Which row each row swaps with, under one turn or mirror:
The rows were stretched afterwards, more along some directions than others.
barel: [ -7  17   3 -26 -14  18   7  27 -24  41 -10  23 -17  -4   8  16   6 -26
  -5 -12  -9  -6 -37  14  19]
Zub: [-30  -2 -20   7  24  12  -1 -12   0   8  -6   4  -6  15  45   2   6 -32
  -5  24  -9   9   5  18  -5]
Mogi: [  4 -14  11  28  12 -15  -9  -1   7  -7  -6  -7 -20  11 -18 -20   6 -25
  -4   2 -22  24   2  17   3]
Lerin: [  9  -2  -6 -10  38   2  -1  -4  -5  -4   7 -16 -13  22  -1 -12   9 -34
  -9  23 -27  19   0  21  -1]
kapu: [-15 -13   2  11   9  -7   7 -12 -39  10   0   7   2  24   8  -7  23 -28
   6   7   5  21 -11  23  24]
Lereb: [  1  -3 -10  -8   9 -15  19  11   1   5 -15  24 -33  -3  -1   1   3 -37
  -7  18  -1  18   1  37  18]
Ber: [ 20  12 -12 -18 -10  -4 -15  -9 -19   0  26   2  -3  15   0  23  16   8
  -8  -8  -9  -4  -1   6  20]
Gumu: [-27  19 -10   4  31   5 -25  30   3  20  -7   4  -7   9   8  27 -11 -26
 -10  34  10  24 -13  50   8]
gogeg: [ 23  22 -22 -26  -3  -5 -19  10 -18  10  23  -3 -24  14   8  40 -13  -9
  13   7 -15   4 -17  22   6]
mezo: [ -6   0 -18  18  21   8   4  13  -5  10 -14  -3  -9   8  -6  22   9 -13
  -2 -11  -3   9 -22   1   5]
Zur: [ 24 -23  -4  -7  -5  -8  20 -17  -5 -20 -13 -11 -42  -6  -4  -6   2 -15
   1 -21 -25  11  -4  -9  -4]
nonu: [ -9  -5   2 -17   2  15  -8  27  25  -2 -11  11 -13 -38  31  -1 -10   6
 -20  20 -10 -17 -11  17  11]
zafu: [ -5  10  -5  -4  12 -17  -6   1 -25  33   4   3 -31  29 -13  25 -15 -23
   6  -8 -52   2  -3  26   3]
fevef: [ -7  -3 -20   7  17  10  -4  -8  -3  14   6  26   1  16  40  -9  10 -18
  -3  38   1   6  11  19   4]
kaga: [ 21   5  14 -11  -3  -8   8  10  11  22 -10  30 -22 -26   7 -19 -12 -30
  -2  15 -27  26 -11  24  20]
bol: [ -6  16 -10 -15   0 -26 -12 -22 -15  22  20  -4 -17  20 -11  23  10 -25
   5  17 -12   9  -6  42   7]
ziler: [ 30   2 -19  10   2 -10  18  -7  15 -18  -4  11  -8 -18   6 -12   6   4
  -5 -12  10  15  26   1  -3]
punaz: [ 15   7   7   4  33 -10 -30   1  -9  13   9 -10 -45  18  -2  21 -24 -31
  -7   9 -26  39 -19  28  -8]
Kof: [-11   1  12   4  18   8  -9  29 -14  24  -2 -18  14  -4 -26 -15  13  -3
   1  10   5 -15  -4   4   1]
pibil: [-13   5 -34  -3   7   5   7  13  -8  -8 -27  -7 -18   7  23  50 -15   3
   8  -4   4   5  -4   8  14]
Niz: [ 23  -9 -17   4  11 -16 -13 -14  -3 -21  22  -3 -19  12   5  -5  12  -4
 -22  -8 -33   4  17   8   0]
pev: [ 25   6  -8 -24  -6   3  33   6  -6  18 -13   6 -14  -4 -11  15   7 -23
  -3 -24  -6   5 -10   3   3]
kinen: [  5   0 -29   6   6  25  23  -6 -16 -13   7  21  10  12  50   7   6  -6
  -8   1   0  -2  -8 -14  23]
Bepe: [ 38   5 -11  -5 -11 -17   1 -18 -22  17  21  14 -45  21   2  34   6 -29
  13 -23 -22  17  -9  16  12]
gomas: [-26 -17  -1   6  17  -1 -12 -20  14  -2  -7  -9 -24  22  21 -11   3 -36
  -8  25 -26  10   5  26  -1]
doz: [ 13  -5  -2   4  25  -1  14  -2  -4  -9 -16  -3 -32 -11 -15 -21  -1 -21
 -14 -20 -28  11   4  -8 -16]
talib: [-28  17 -19  -7  24  16  25  18  14  -2 -22  25  -7  -2  21  16 -22 -21
   5  -6  -8  -6  -5   0  -5]
Mogop: [ 10   9 -16  20   1  20  -3  12  34  -9  -2  21   6 -16  36   8 -18  11
  -7   5  -1 -11   6   2   8]
Fove: [  6   5 -12   1   0   2  -7   0 -14  20  31   4   3  30  -2  17  17 -30
  -5   3 -14  -7   4  25   9]
ret: [-16  -8   2 -10  23  20   9   1   7  23   6  -2 -12  37  -2   6  11 -47
  -3  28 -13  -5 -20  30  -5]
vusob: [ -5   9   1 -24  19 -13   8 -17 -40  24 -13  11 -17  25   2  -4   9 -50
   7   6  -5  36 -16  21   3]
Luv: [-19  -7  -5 -14  22  -5  -6  18  -1   8 -20 -12 -17 -13   4 -12 -16 -20
 -19  45 -18  23  -4  46   5]
lig: [-27 -19   2 -10  23  -4  17   8  -1  10 -17  -4 -12 -16   9 -14 -15 -21
 -18  32 -16   6   5  37   9]
vevam: [  6  26 -46  -1   9   3 -23   3  19  -5  34  20 -14  28  25  30 -13 -19
 -19  29  -8   6  13  24  12]
sezo: [ -1  -3 -25   3   7  31  -6  17   3  -6  16   0  10   7  36  17   1  14
  -8  16   6 -13 -12   3  18]
zop: [-15  21 -11  -8   0  22   3  17  -8  24 -22  20  -4 -20  39  15  -9 -19
   5   4  10   5 -12  11  10]
kori: [ 12  -2  22 -14   7  -1 -32  -8  -4  17  37  10   5  30 -15  15  22 -17
 -11   9 -11  -8 -10   8  -2]
govel: [ -7 -12 -30   5  18   7  -2 -10  15 -21  14  -2 -13  14  22 -12   7   3
 -22  13 -24 -15   7  13 -11]
Sis: [ 21  15   3  -4  23  28   4  -3  13  26  27  21  -4  23  -3  14  10 -32
 -15   6 -33   4 -17  14   2]
vedo: [ 32   8   9   5 -18 -16 -24  19 -12  14  12  20   3 -10 -15   1   5   7
  -7 -14 -15  -4  -5  10  22]
Timog: [ 19  11 -11  -1   3  -2   8  20  -4   5  -1  28   5 -19 -14 -11   9   8
 -23 -20 -23 -15  -3  -3  19]
rir: [  3   9  -1 -11 -27 -10 -42  23 -26  20   6   8 -36  -2   9  38 -14  -2
   3  -3  -4   4 -28  11  31]
Dodek: [  5  -6  20   6   0 -10 -30  33  -3  25  -4 -16  -9 -25 -17  -3  -6  14
  -8  16   1   8  -8  34   9]
Larit: [ 10  35 -27   5  13   4 -16  -4  20  -1  20  30 -11   7  27   4 -18 -14
 -21  24  -6   7  16  23  -3]
tena: [-11  -4  -7  16  14  11  -7  -4  18 -16   8  -8   1   0  18  11 -15  18
 -13  -5 -16 -23  -2   0   1]
Sib: [  9  18  -1   7  -8 -30 -33  -9 -16  20   3   1 -32   9 -30  13   1  -2
  -9  -6 -34  20  -1  12  20]
Zef: [ 13  -1  14 -31   0  -4  -6  11   0  23   9  28 -15  -5  -2 -28  15 -46
 -11  17 -28   8 -19  21  14]
pove: [ -6   1 -33  -1 -13  -1  22   0  -8   0 -15   7  -3 -23  32  10  -2  20
  -4   4  10 -10  27  12  15]
nugaf: [  4   5  10 -27  -5  -3  -9   1  -8  28  23  17  -7  10  -7   2  29 -39
  -8   8 -24 -10 -11  21   5]
Zupit: [-21  14 -12 -35   4   2  18   5   4   8 -13  -1 -17   5  15  19 -11 -33
  -4  25  -5 -11   1  47  -1]
padi: [ 16 -10  13   9 -11  -1 -16  32 -16  15   7  19  -7  -2  -8  15  -2   1
 -16 -16  -5  -7 -24  -1  28]
lol: [ 17  11  -4   0  11  15 -22  29  -2  -2  22 -11  11  -9  -7  14  -1  20
 -18 -11   2 -12  -7  -8 -11]
zolet: [ -2  -5 -18  11   3   8  -3  13  21 -11  25  15   5   4  16  -3  -4  -7
  -7  23   2  -3 -11   4  20]
Lorag: [ -4 -19   6 -25   8   8  27   1  -8  -4 -26  -2 -20 -16  26  -8   2 -24
  10  11  -5   6 -15   7  19]
dok: [-14  15 -30  -1  19  13   6 -14  -8   3  26   5   0  48  23  17   6 -37
 -14   6  -9   6   1  23  -4]
mig: [ 17   3 -16  -7  19  17  21  24 -29   5 -31   2 -24  -5  22  11 -16 -23
   2 -30 -13  17 -27 -10  -5]
Dutun: [  0  -8   9 -27   0  -6 -11   4  -3   4   2   4 -12  -7 -10   9   6   9
 -27 -12 -29 -13 -17   6   7]
gapa: [ -6   8 -20  -7  17   4  37 -16  -3   1 -11   8  15 -10  24  -9  -1  -8
   8   5  14   3  26  -9   5]
Piluv: [-30   8 -11  -4  11  -2  -6  13 -19  14 -24 -24 -11   1  12  -6  -5 -22
   8  27  21  17  -9  41  -9]
fet: [ 13  17   2 -13   4  19 -16   9 -10  12  33  10   9  21  -2  20  13  -9
 -21   7 -21 -16 -21   6  15]

Larit is swapped with padi
vevam is swapped with rir
Bepe is swapped with Gumu
Zur is swapped with Luv
zafu is swapped with talib
gomas is swapped with Zef
ziler is swapped with Dodek
bol is swapped with mezo
gogeg is swapped with pibil

Which row each row swaps with, under one turn or mirror:
The rows were stretched afterwards, more along some directions than others.
kug: [  3 -10   5 -19 -10 -10  -1   6  -7  -2 -24   1   1   7  11   6 -15 -20
   8  10  26 -20]
dinel: [ -3 -13  18  -7   7 -20  11  11  -4  23 -17  18  -5  14  12   1  -6 -21
   8  11  19  -3]
Ragod: [  1 -15  -4  -2  -7 -21  15   8  -6  14 -14  17 -15  17  29  -5   2 -13
   9  -6  20 -10]
sek: [-13   0  -1 -35  18  -4 -21  -1  -7  -7 -27   7  -4  10  16   2 -18 -17
   5  13   9  -6]
fev: [ 15  -4 -13  24  18   7  25  -4   0  23 -14  -8   4  19   8 -20   3   0
  16 -25 -23  -3]
kam: [ -1   3   0  12  29   9  -1 -13 -13  25 -21 -16  12  -5   5 -23 -21   4
   3 -25 -35  -4]
fop: [ 23  -7   7  11  12   7   2  -1   3  12   1 -24  12  -5  -9 -18 -11  12
   0 -31 -33 -10]
Soga: [-12  12  14  14  29  -1  -5  -8 -13  16 -18  -8  13  -7  10 -15 -23  -1
  -7 -22 -29   8]
Pido: [-16  11  21   1   4 -21  29  -8  -9  -2 -20  12   3  34  26  -9 -12  -4
   2  -5  11  16]
Pemiz: [ -6   5   5  13  34  -2  -5  10  -4  22   6  25   4   3  15  -1  -2  19
 -19 -15 -29  23]
fufup: [ -5  10  24 -22   0 -32   7   2   1  -2   4  10  -7  23   9   1 -28  -5
  -8  15  11  -8]
pasu: [ -1   6  20 -35  -3 -17 -15  -5  -4  -2  -5  -9  -8 -11   7  -9 -23 -15
  -8   9   6  -8]
duzen: [ -6   3  24  11  28 -23  20   8  -8  14 -15  20   4  32   5   6 -16   3
   2   3 -14  -7]
Kipu: [ -8  -3  10  -3  12 -25  27   9  -4  14  -5  11 -26  25  20  -1   4   5
   8  -2  12   0]
nazop: [  2   7   8  16  29  -9  12  -6   8 -11 -12  18  18  24  20   4   1  13
  -2 -26 -16  10]
Faz: [-13   2   3   9   3  -5  16  -3 -18   9  -9   0   0  -2  32 -10  -7   0
  23  -5  -4  -6]
makud: [  2  -4   4  -1  -3  -2 -13  -7 -13 -17 -13  -1   2 -18  16 -15  -4  -6
   7  -9 -12  -4]
padap: [  3  -1  -6   6  -5   1  -9  -4   5  13  -7  -2  -6 -21  24 -18  14 -14
  17  -4 -10  -7]
genu: [-15   8   9  26  30  -3  10 -11 -11  10 -10  34  24  17  29   6  -7  15
  -5 -33 -26  21]
dav: [ 21   1  11   1  17  -7  -2   3  -7  22   4 -20  -5  -7  -6 -15 -34   7
 -17 -25 -29 -17]
vas: [  2   2  -1 -23   3 -13   4   5   0 -11  -5   9   3  29   8  18  -9   1
  -5   2   9 -14]
pag: [ -4  11  -4   6  15 -13   4  -5 -13   6 -16  17   4   9   8  -5  -4  -6
  -7   0 -14 -13]
febav: [ -2  -2  13 -13  12  -4   3   7  19  -9  -2   2  -3  18  14  -3  15   8
  12   2   6   4]
Sekef: [ 13 -11  12  -2  -6 -17   8  15  -6   9  -9   9  10  -4  17  14  -2   1
   2  10  10 -11]
Fisa: [  1   9  16   4  13  -2 -15   2  -5  19  -5  14  14 -13  23  -9  -2  12
 -16  -7 -25   7]
kepo: [-10  -9  -5 -24 -18 -14   0   1   7  -6  -1  -5  -7   2  18   4  11   2
  -1   0  16 -12]
Kunas: [ 17   3   2  13  21   9   7  -5   5  15 -17 -18   5   5  -5 -23  -7  -8
  15  -4 -27 -16]
Zifes: [-17   8  -7  12   0   2  12  -7 -14   4 -18  20  10  15  28   2   1 -15
  17   4  -3  14]
luz: [ 11  -6 -11  24  10   7  16 -16 -13   8 -13  -3  17  13  16  -8   1   9
  12 -26 -25  -5]
lev: [-12   4  -3  16  21  10   3 -12 -16   9 -37   9  12  10  19 -17 -10 -25
  23  -8  -9  17]
daset: [  5   1  19  13  12  -6  16   3 -17  33  -5  13   2  16   1 -11  -5  11
  -7  -9 -23  -2]
Vakas: [  1  -5   7 -27   8 -23  -5   3  -5 -18  -7   4 -12  28  13  10 -28  -9
  -5   2  12 -22]
rebup: [  2   3   9  21   8  -1  25   6   0  24   4  -2  20   7   8  -4   5  24
   0  -8 -16   6]
zar: [-21   7  14 -27  22 -12 -17   6 -10  -4 -28  13  -6  13  19  11 -16 -19
   2  17  11  -4]
gavi: [  6  11  28  16  34   0  -2  -6   0  16   3   0  14   9  -4 -20 -28  13
  -6 -17 -46   6]
vukav: [  9  -9 -20 -19 -16  -2 -11   7  -1 -11  -1   7  -3  -8  35  11   9   2
   8  -1   9 -10]
zep: [ 16 -14 -13 -18 -14 -10 -12  -1   6  -4  -2  -2  -3  -9  19  -2   8  -9
   1   1  10 -19]
Zure: [ -6  23  18   7  46   6  -3 -17 -11  19 -14   5  18  13  -3 -12 -26   6
 -12 -17 -47   7]
Gaf: [ -7  -4  -6  29  17   4  13  -3 -19  14 -13  28  17  19  32  -3  -5  10
   1 -34 -23  18]
sab: [ -6  -5   1  20  26  18  10  -6  -5  21 -14  -6  17  15  -1 -12   3  14
   5 -22 -37   7]
lovir: [-11  13  11 -26  38 -10  -9  -5   0 -10 -20   2 -12  29   1   2 -32  -6
 -11  -2  -7  -6]
fod: [ -7   6   4  -6  43   7 -19   7   7  14 -13  13  -3   6   9 -19  -3 -20
  10   7 -17   2]
Tipo: [  2   5  -7 -16 -14   0 -14  -5   0 -27  -3   0   9 -13  30   7  -5   2
   4   3   0  -9]
zuz: [  1   5   3  25  28  16  -1 -12  -8   5 -23   5  29  10   7  -7 -17   8
   0 -35 -33   5]
pivo: [  6   3  13  -4  22   3 -16   0 -13  18  -7 -17   4 -19  -2  -7 -35   9
 -16 -11 -32 -11]
Pul: [ -8  10  12  -4  -6 -22  10  -9  -2  -8   9  17   0  17  17 -11  -8  10
 -24 -23  -1  18]
Birod: [ -1   9   9 -23  31  -9  -8   3  -8 -10 -10  13  -7  34   5  11 -35  -3
 -14  -6  -7  -4]
Zipim: [ -6   2 -11  -6  -3  -3 -17  -3 -13  10 -21  13   0 -21  37  -1   5 -15
  12   4   4 -12]
lizu: [ -7   4  19  -3   7 -26  -6   4   4 -16   3  16   8   1  19   2 -17   8
 -16 -11  -8   9]
gobe: [ 16  -1   8  16  29  -1  -4  -3  -8  17   0 -12  10   2  -3 -14 -31  12
 -16 -30 -43 -15]

dinel is swapped with genu
Pido is swapped with Fisa
Pemiz is swapped with Kipu
Birod is swapped with dav

